Rotation paths and how fast each direction turns (deg/step):
Each turn is a multiple of 5 degrees from 10 to 175, or 0.
Each row of a path follows its step; steps can be skipped.
Rotation 1:
step 0: [ 17 -14   3 -22   3  -8 -18  17 -15 -12  -8  -4  -2  -2  11   4 -14  28
 -19 -36  -5   4  10   4   6  -3  10 -15  19  -4 -10 -14  -1  29  -4  -9
   4  -9  -2]
step 1: [-26 -32  11  -5 -14   4   0   1  -2  -4   0  12 -10  15   5  16 -11  -4
   4 -16 -13  -9  17   3  -2 -10  19 -34   8 -10 -15  29  -4  15 -13  -4
  -8  -1   6]
step 2: [ -3   0   7 -15 -16  -8 -27  12  -7  -4   1   4  17  14  27  -8  -3  24
  10 -11  11  -7  17   8 -18   3  -1 -22 -14 -15 -21   2  25   6   5 -23
  -8   7  -7]
step 3: [  6 -36   4 -24   8  10 -15  -4   5   5   0   9   7   5   8  -1   3  -5
 -14 -16  -3  -3   2 -17 -30  -2   3   0  11 -13 -27   2  -6  36   8 -15
  -1 -14   0]
step 4: [ -9  -4  20  -2  -7 -15 -14   2   8 -18  11 -10  -8  21  29   8   4  18
 -12  -5   0 -19  13   4  -5  -3  18  -5   2 -19   6  24  -6  11  -4 -17
  -6 -34  11]
step 5: [  5 -14  24  -3 -10  -5  -2  -2  25   8  -6   5  17  36  -1   3  15  14
  12 -29  -7  -7  16  -8  -1   0  -3 -17  -3 -16  -5 -21   9  20 -10 -16
  -3  -1  -7]
step 6: [ 13 -32  22  -8  12  13 -29 -16   4 -16   4  -4  -7   5  15  10 -13  12
  11 -15  13  -7  24 -13 -16   2  -5  -7   7  -3   2   2  -3   4  10   2
 -32 -10 -11]
step 7: [-13 -18  21  13   7  -1 -12  -1  19  13  12  -2  -3   6   6 -10   8  22
  18   9   7 -22  12  12  -4  -6 -17  -1  -6 -12 -14  22   6  36 -16  -5
  -1 -19  -2]
step 8: [ 28   1  11  -3   7  -9 -12 -11  17  -1  11  -6  17 -12  27   2  14  10
   0 -20  12   2  11  -9  11  17  14 -15   6  -6   3  -4   9  34 -18 -11
 -12 -10 -19]
step 9: [ -8 -18  19  10  14   8  26  -3  22 -12  13 -10  -1   3  -1  22 -16  12
   7 -14   8 -16  20 -13 -14  -3   3 -14  14   0  -9  16 -18  21  -1 -16
  -5   1 -24]
[  0   8   1   2  -4  -8   5   2   6  -5   3  -3  -3   3  -2   4  -2  -3
   0 -10  -9   1  -1  -1   7   1   6  -9   6  -1   7   0  -6   2  -3  -3
   2   1  -1] | 90
[ -5   0  -2   6  -8 -11   5  -5  -8   1   1   0  -2   4   4  -9   6   7
   3  -3   4   5  -4  -8   0   2  -5   0   3  -4  -2  -2   5   0  -3   3
   2   0  -3] | 130
[-2  2 -2  0 -9  4  2  2  4  1 -5 -9 -7  4  2 -2  1 -1  8  0  4 -6  0  5
  7  3  1  4 -6 -2 -5 14 -1 -4  0 -1  2 -3  4] | 130
[ -1   0  -2   5   0   2 -13   4  -4   1   2   2  -5  -3   3   3  -1  -7
  12   1  -4  -2  -5   2   2   0  -4  -4   7   2  -1   2   9   4  -4   2
   0   4  -5] | 65
[-3  7  1 -4  6  5 -1  1 -3 -9  9 -1 -9  1  8 -1 -1  6  2 -3  8  4 -2  7
  2  3  2 -2  0  2  1 -8  3 -4  4 -3  2 -4  1] | 170
Rotation 2:
step 0: [ -1   8 -12   3  13 -11   5  -7  10 -12   3   4  -2  -6 -15  39  14   8
  10  15  11  10   3  -2   5   3  27   5   6 -27 -26   9  -7   5 -20  -4
   1  -9   1]
step 1: [  7   1 -16   1  14  20 -20   7 -25   3   5 -14  -3 -15  10  24 -19 -13
   7  28   5  15  -1   0  -7  15  12   2   2  -5  -1   6 -17  10  -3   0
  22  -6  -9]
step 2: [ -1  -7   2   4   7  -4  -9  -8   5 -17  -6  10   0  -7  -6  23 -27   4
   2  -3   4  21 -14  -9   0 -22  18 -15   4 -25 -13 -16 -13  -7 -25  -1
   7  -9 -18]
step 3: [ 12  -6  10  -3  -5   1  11  -3 -14   2  13  -5 -14   2   9  22  -5 -16
   9  30 -17  24   2  10 -14   4  16   9   6   3  -4 -21  -9  14 -21  -7
  12 -17   2]
step 4: [ 30  -9  -5   1  23  -8 -10 -11  -2 -14 -10 -16   2  -2   0  19 -18   5
  -1   4  -3   1   1 -10 -18  -7  20   7 -13 -23  -9  -3   5 -17 -21  -5
  10  -9  16]
step 5: [ 14 -19   8  -3  14 -19 -11  -1  -2   2   1  20 -29  -4   1  16 -18 -12
   8  23  18   8  -4  14  -9   5  -2   2  -3   8 -16   1 -20  12 -13  -2
  21  -8   8]
step 6: [ 29  -1  14  -7  18   1  -8 -11  -3 -23  -3 -13 -13  12  -6  14 -14  13
  17   2  -8  23   7  -1  26   9  13   3  -5 -12  -9  -3   2  -2 -16  -9
  15  12 -11]
step 7: [  4 -16 -13  11  18 -23  -2  -3 -13  -5 -12   0  -9  -5   5  17  -6   0
  34  11  -3  20  -4   1  -3   9 -10   6  11  -9   4   1 -16  16 -24  14
  -3 -13  13]
step 8: [ 18  23  -6 -12  20 -10 -13   3 -15  -5  -9  -2 -16   9  -3  32   3   7
 -18   7  -6  26 -12   3   5   7  20  -4   2  -6 -11   6 -15  -7 -18   3
   0  14   6]
step 9: [ -9  13   0  10  21 -11  -5   5   7 -10 -16  -8  -8  -9   1  26  -6   0
  22  19   8   7   2  -4  -8  16   7  10   0 -10  -9   6 -21  14 -11 -20
   6 -25 -17]
[  2   2   1  -2  -1   2  -7  -4   5   5  -2   0  -4  -2   4   1   0   0
  -3   3   8  -8  10   1   1   2  -2   2  -5  -8 -10   9   1   4   6  -1
   5  -2   0] | 80
[ -3  -7  -1   3   0  -3  -4   4  -1   4   0   1  -6  -8   4   0   2 -11
   7  -3   0   2   4   6  -6   7   1   6   3   3  -2  -6  -4   1   7  -2
  -8   0  -3] | 170
[  0   5  -1   7 -10  -5  -2  -1   0   5  -4  -3   6  -6   2   0  -1  -3
  -9   3  -6   2   0  -8  -3  -5   5   0   5  -1   1   1  -7   0   0  -3
   3  -3 -10] | 45
[ 1  1  0  7  6  0 -8  6  3  1  4  2 -1 -3 -9  0  1  4 -6  3  4  5 -9 -4
 -2  4  4  4 -4  5  2  4  1 -4 10 -1  4 -6  5] | 95
Rotation 3:
step 0: [-13  -6   3  17   7 -33   2 -14   6  17 -23  11   8   8   9 -17  14  -2
 -15  -8  15  32  14   4  10 -10 -12  11  21   6  10 -12 -21 -18  15   7
  13 -12 -12]
step 1: [ -7 -15  -9 -20 -20   1   9  -3  -8  12  23  11 -12  -6  10   5  -3  -8
 -28 -19  -4  14 -11  -3  10  -8 -17   4  18  -6  38  18 -25 -12  11  11
  -3  16 -22]
step 2: [  5  15  13  12 -20  -7  -9 -13   9 -20  24  12  -8  -4  11 -21   8 -20
 -12 -14   5 -17 -34  12  -3 -11  -1  -3  25 -17  -7  30   0  -9   0   1
  17  14   1]
step 3: [  0 -17  19   4   8 -10 -12  -9 -23   6  -7  -4  15  10 -13 -32  13 -11
  -5  18  -9   4 -13   5  -8  -4 -15 -19  11   2  -4  11 -21  -2 -15  -3
  38  19  23]
step 4: [  6 -24 -11  15  -9  -1   7 -19  10  29  -2   6   1   5  -4 -15   6  20
   2   4 -26  13  -9  12 -10  -7 -24  22  15  -5   4  -2 -22   8 -20  33
   8 -18   9]
step 5: [  1   3  -8   1 -13  -2  -1  -5 -16   8   5  24 -27 -13 -31   1   8 -10
 -20 -16   0  -6 -23  -4 -24 -28 -23  20  14   7  -6 -15 -19   6   6  -1
 -14  -8 -14]
step 6: [-23  23   7  14 -13  13 -19  -5 -10  -1  24  24   9 -13  -1 -13  -1 -13
  13  17   7 -15  -4 -13  -5  -8 -22 -11   6  -6 -11  14 -29  26   8   6
  -4  15 -15]
step 7: [  6   3   4  -5   4 -28  -5 -40  -1   8   0  17  20  15   8 -23  -1   4
   5  25   9   0   3   0 -14 -15   3 -20   3 -14 -12  -7  -9  13 -18   0
  20  -2 -33]
step 8: [-12 -35  -7  -6  -8  -6  11 -16   8  21  -4 -16  12  23  -8 -11 -25 -20
 -27   0  -8  13   7  -7   0 -12  -7   3  25 -17 -11 -18 -16  14  13   3
  -1  -7 -12]
step 9: [-16  15 -15  10  -9 -13   8 -12  11  21 -10  21   8 -18  12 -10   0 -18
 -15 -20  16  23 -29 -10  14   0   0  13  27   2  -9   7 -22  -8  22   1
 -15  -6  -1]
[  1  -1   6   2  -2  -2  -5   1  -1   3   3   0  -6  -8  -8  -1   0  -2
   1   7  -3  -2  -5   8  -6   5  -5   9 -11   1  -1  -4   1   3  -7   5
   0   3   4] | 40
[ 4 -1 10 -6 -5  2 -4 -3  4  6  3  5 -2  9 -3 -6  7  3  2  2  2 -7  1  4
  2 10  5 -7  2  5  0 -1  0  4  6 -3 -1  0  2] | 90
[ 7 -5 -4  1  3  7 -1  4 -2 -4 -4 -1 -3 -2 -1 -7 16  0  0  4 -4 -1 -3  2
  2 -6 -4 -1  0 -7  6  5  5 -1  5  2  0 -1  0] | 35
[ -1 -10  -1  -7   4   0   0   6  -9  -1   0  -5  -1   4  -9   3  -5  -1
  -4   1  -1  -4   2  -5  -2   3  -6  -6  -3  -1   3   1  -9  -2   3  -3
  -2   9  -1] | 155
Rotation 4:
step 0: [-14   1  -6 -12   4  12 -20  10  16  -7  11 -25   1 -11  17  18  -3  -5
 -11  -2  -5   0  -3  26  32   2  14 -15  -1 -16 -15   8  30 -13  -1  -2
 -26   7  10]
step 1: [ 12  -8   1  12 -29  14  -7   5   7   8  14 -15 -12 -25  -1  10 -13   2
 -10  17  -9  14   0   4  16 -13  30 -19   6   3  -8  -7  18 -25   9 -26
   1  -1  16]
step 2: [ 11 -16  -3   4  -6  29   5  -6  10  -7  12 -18 -12 -12  15 -21   8   3
  -4  23  13  27  16   8  16 -24   0  10  17  -5   1  22   9   3  10 -25
  -3 -16   2]
step 3: [ -7  -2 -32 -15   7  10 -11 -17  21  -6   2   4 -28  -7   1   7   7 -10
   9  15  17   2 -12  -3  27 -28   9  -4   6 -12 -17  17   3   4  19  -8
   0  -9 -21]
step 4: [ 21 -10   7 -10  -4  -3   5   3  14 -11  21  21 -26   0  -2  17  -6   0
  28  13 -20  -1   3   3  23  -6  25   3  10 -17 -19  16  19  -7  -3   2
 -10  -7 -23]
step 5: [ 20 -10   3  -3  11  -5 -13  32  15 -10  19 -11 -15 -26   9 -16  -5  -4
  10   6  -9   5  -8   7  31  12 -10  -4  -1   8  -9  26  23 -12  -1   2
 -22   5  -5]
step 6: [  6  17 -10 -27 -33   1   4   9  21  10  15 -16   6 -37  10  -6  -8 -12
  -1  13  -5   4  -7   3  29 -19   0 -11 -11  -4   6  -1   9 -14   5   0
 -16   6  -2]
step 7: [  8 -22  12 -13 -17  38   4  12  14   8  14  -7 -16 -15   2  18  10 -13
 -16  12 -22   9  16  -3  26 -29  -4   2   1  -4  10   2  -2   1   9   3
   1 -15   1]
step 8: [-11  -6 -18  -4  16  19 -12   0   3 -14   1 -12 -17 -20  15  14  16   0
 -19  11  -4  14  16  -8  29  -8   9  -7  10 -27 -14  30 -10 -10  -5   5
 -12 -12   5]
step 9: [ -1 -11 -16   9  -6  -3 -16 -10   0  -5   3  14  -8 -28 -20   4  -3   4
  17  15  -9  16   7 -26  32  -8  25  -5   5 -21  -6   8  15 -28   8 -12
  -3   6  -4]
[  2  -1   1   1  -2 -10   1   5   1   0   2  -8  -2  -5  -2  -4   4  -1
  -3   5   2   6   6 -11  -7   8   1   3   6   3  -6   4  -2  -6  -2  -6
  -1   4  -1] | 100
[ 1  0 -2  6  2  6 -2 -6 -5 -1 -2  4  0  7  4  5 -4  4 -1  3 10  6  3 -3
  9 -3 -2  3  2  4  0 -3 -6 -9 -6 -7  1  3 -5] | 55
[ -3  -2  -1  10   0  -6  -5   5 -10  -1  -2  -3  -2   3   0  -5 -14  -1
   1   5  -4  -1   0   2   1  -3   4   0   0  -2   0   1   2  -6   2   7
  -7   1   3] | 85
[  4 -13   5   3  -3   5   9  -3  -4  -5   8   4   3   4  -3   1   1   1
   1   0  -4   1   6  -2  -2   1  -7   6   2   2   1  -3   6   1   4   1
  -8  -1   1] | 135
[-4 -5 -2 -7  1  0 -3  1  0  3 -4 -2 -3 11  1  6  2 -6 -6  1 -7  1  0  0
 -3 -5  0  6  5 -5 -9  1 -5  4  1  4 -1  4 -9] | 85
[-1  6  2  3 -6  6 -2  1 -4  3  6 -1 -4 -7  4  0 -1 -8 -8 -3 -2  2  2 10
 -4  2 -3  7 -8  2 -4 -4 -5 -4  5 -5 -1  2  1] | 65
Rotation 5:
step 0: [ -2 -17 -12 -25 -11  -7   8 -11   0  -2  -8 -18  21 -12  -1  10   7 -13
   6  -7   3  21   3   2   4  14 -19  24  18  12  -6   5   4  -9  17  -8
  -1  22  16]
step 1: [ -5  14  -4   3 -12  -9  21 -17 -10  18 -28  -9  13   3  13  -2  -3  -6
  -6 -21  -1  -4   9  -3 -10   9 -10  12  18  16   8 -20  17 -10  -4  -6
  -1  13 -24]
step 2: [-14  -2  11  18  22   9  16  10  -5  15  -5   8  17   7  12   6   2  26
 -16 -23  -5   4  -3   7 -11  18  13  17   6  -8   8  -1  -1  10  -3   2
   0  31  -9]
step 3: [ -2  -5 -15   4  -1   4  29   6  -6  -2   2   9  12  -6  -6   4 -14  19
 -26  25  -7  19  -8  -3 -21  -3 -16  24 -17 -13   0   6  -2   7   3 -14
  -3  15   5]
step 4: [-16 -18  -2 -10 -13 -32   8   2 -11  16 -16  -8   8  -1 -21  -4 -16   6
 -24  14 -15   2   5  -1 -12 -13  -1  -4   6 -17   1 -19  17   6  -3  10
   7  -3  12]
step 5: [ -1 -15  27  -2  12  -7   3  13  -3  14 -16 -37   3  -6   6   9   4 -12
  -8  16  -8 -16  13   8   8   7   1   3 -12  -7 -16  -5  18  17  -8   9
   0  20   2]
step 6: [ 11   6 -13  16   8   9  21   9 -12  -1  -4 -10   1   3  10  -1 -28   7
  11   7  -2 -25  -5  -7  28   9 -19  14   0  -5 -25  -5  19  17  -8  -1
   2   7   2]
step 7: [-23  20   2  14  14  -4  -2   3   5   6  -4  11  12  -6  -8   6 -29   3
  -7 -16  -9   9  -5  -1  15   0  -4   0   8 -13 -32  10  24  -5  18  -5
  -1 -11  18]
step 8: [-20  19  26 -27   6   5  11  -5   2  12   6  -6  -8   2  -8   9   1  -9
  -6   8  -2  15  -7  25  16 -13 -15   9  12 -11 -14  -9   3 -10   7 -19
 -19   8   6]
step 9: [ -1   9 -13  -6   8   6  34   9 -12  14   5  -1  -6  -5  -5 -10  12 -20
   3   4 -11  -1  10  13  22   8  11   9   9  -4   7 -38   3 -18   5 -10
  12   3   9]
[ -6   3   6   5   0   2  -3   0   1  -2   1  -1  -4   0   2  -3  10   0
   2   4  -1  -3   1 -10   4   2 -12   1   6  -7  -3   2   4  -5  -4   2
   4  -2   8] | 40
[-3 -4 -6  2  7  0 -3 -1 -2  5  1 -2 -8  2 -5  2 -9  4  1  4  8 16 -2 -6
 -2  1 -1 -1  2 -4 -1  8  0 -1  2 -3 -1 -3 -1] | 90
[ 0  2 -2 -4 -3 -6  5  2  3  2  2 -3 -7  3  2  2  4 -5  4 -4  4  1 11 -8
  3 11  2  0 -3 -5 -1 -6  2  7  0  2 -3  1 -8] | 85
Rotation 6:
step 0: [ -8 -14 -17  -4  18 -23   1  -8  13 -27  22   3  20 -15  14 -11   5  -1
  18   7  11   8   1   2  -2  -1 -10 -31  -5  10  16  -8   0 -15  23   3
   5  21  26]
step 1: [ 11  -8  -4   1   2 -22   7   8  10 -13   1   5  -3 -12  22   3  -3 -39
   4  -6   2  13   2   2 -11   0 -42   3  -5  31  -2 -18  23 -10   0   8
  16  -1 -12]
step 2: [ -1  -6 -21   5  14  -4  19  13 -10  -3  32   1 -13   4  25  -5   2 -10
  -3  13 -12  20 -14   0  -6   2  -9   2 -12  21  29  -7   8   1 -22 -24
 -23  18  -2]
step 3: [  4 -15 -33   4  -1   2  -9 -27   6 -17  19  15 -14  21  11  -1  10  -8
 -16  -1  15  14  17   5   1   5  -6  25  -7  14  18  11   9 -19   2 -17
  24  11  -4]
step 4: [-13 -16 -47   7  -8   6  10  -4  10  -6  -4   2 -11 -27  21   3   8   0
 -12  -8  -8  12  20  21  10   6 -20 -20  13   1  12  15   6   9  -5   8
   0  19  -8]
step 5: [  7  13 -18  24  -1  10  19 -18 -19   1   4 -15  17   6  16   4  -1 -34
 -18  -7   6   2   5  -1   9  31 -15 -16  -2  -6  13  -6  17   3  18  -9
   9  16 -18]
step 6: [  2  23 -21  17  -4 -21  -6  -6  13  -5  15  -4   8  -8  13 -19  26   5
 -14  -2  -5  22   9  13 -21  28  -1 -17   0  13  -2  -7  -4   9  19 -28
  -7   6  14]
step 7: [  3 -27 -11  21 -10 -23 -15  -5  19 -24   5 -21  13  -6  11   2  -5  -1
  -6  -5   7   5  -7   3  -3   9 -21   6 -22  20  19   1  -2  25  30  -3
   8  -5 -15]
step 8: [-15 -16  -2  19 -11  -3  -3   5  14   5  28   4  -6   1  31  11  14  -8
  -9   4 -20  -8 -30  30  -9  23 -19   3  -7   4  -7  -7  26   8   0   6
  -8   6  -6]
step 9: [ -1  -5 -43 -10  21  -6  -8   2   4 -13  28   7   4  19  15   6  20  -9
 -23   0   0  -6 -35 -19  19  18  -9   4  -2  -1   3   2  -5  -3  18  -7
   1  -1  -1]
[ 1 -3 10  3  4 -4  2 10 -5 -1 -1  4  3  2  5 -2  7  6 -9 -3  4  2  6 -4
  3  1  2 -1 -1  2  1 11  2 -4  2 -6 -3 -2 -1] | 100
[ 6 -3  3  7 -4  1 -1 -5  4 -1 -6 -8  7 -8 -4 -1  0 -3 -1  6  4  5 -3  4
  0  7  8  0  9 -3 -4  5  0  0  0 -6 -2  4 -2] | 45
[ -1  -1   3  -1   0  -4  -1   2  -6   3  -7  -4   2   1   8   3   2  -5
   2   6  -2  -6   3   8   2  -6 -12   4   0  -5  -5   2  -5   3   0   0
  -3   9  -5] | 110
[ 1  8  7  0 -5 10  5 11 -2 -1 -1  6 -5 -3  0  1 -1 -5 -2  6  3  0 -8 -1
  2  8 -3  0 -1 -1  5 -1  4  6  0  1  2  5  0] | 110
[-2 -7  4 10 -3 -2 -3 -1  3 -9  0  5 -3  6  1 -4 -1  0 -5  5  5 -3  3  5
  1 -2  4 -7  1 -2  2 -4 -7  3 -6 10  3  1  0] | 95
[ -3   6  -2  10  -2   9  -2  -4   1   2  -7  -4  -2   2   1   0   5   5
  -4 -11   1   1   5   3  -4   0   0  -1  -9  -6   1  -2   0   9   5  -4
  -3   1  -3] | 35
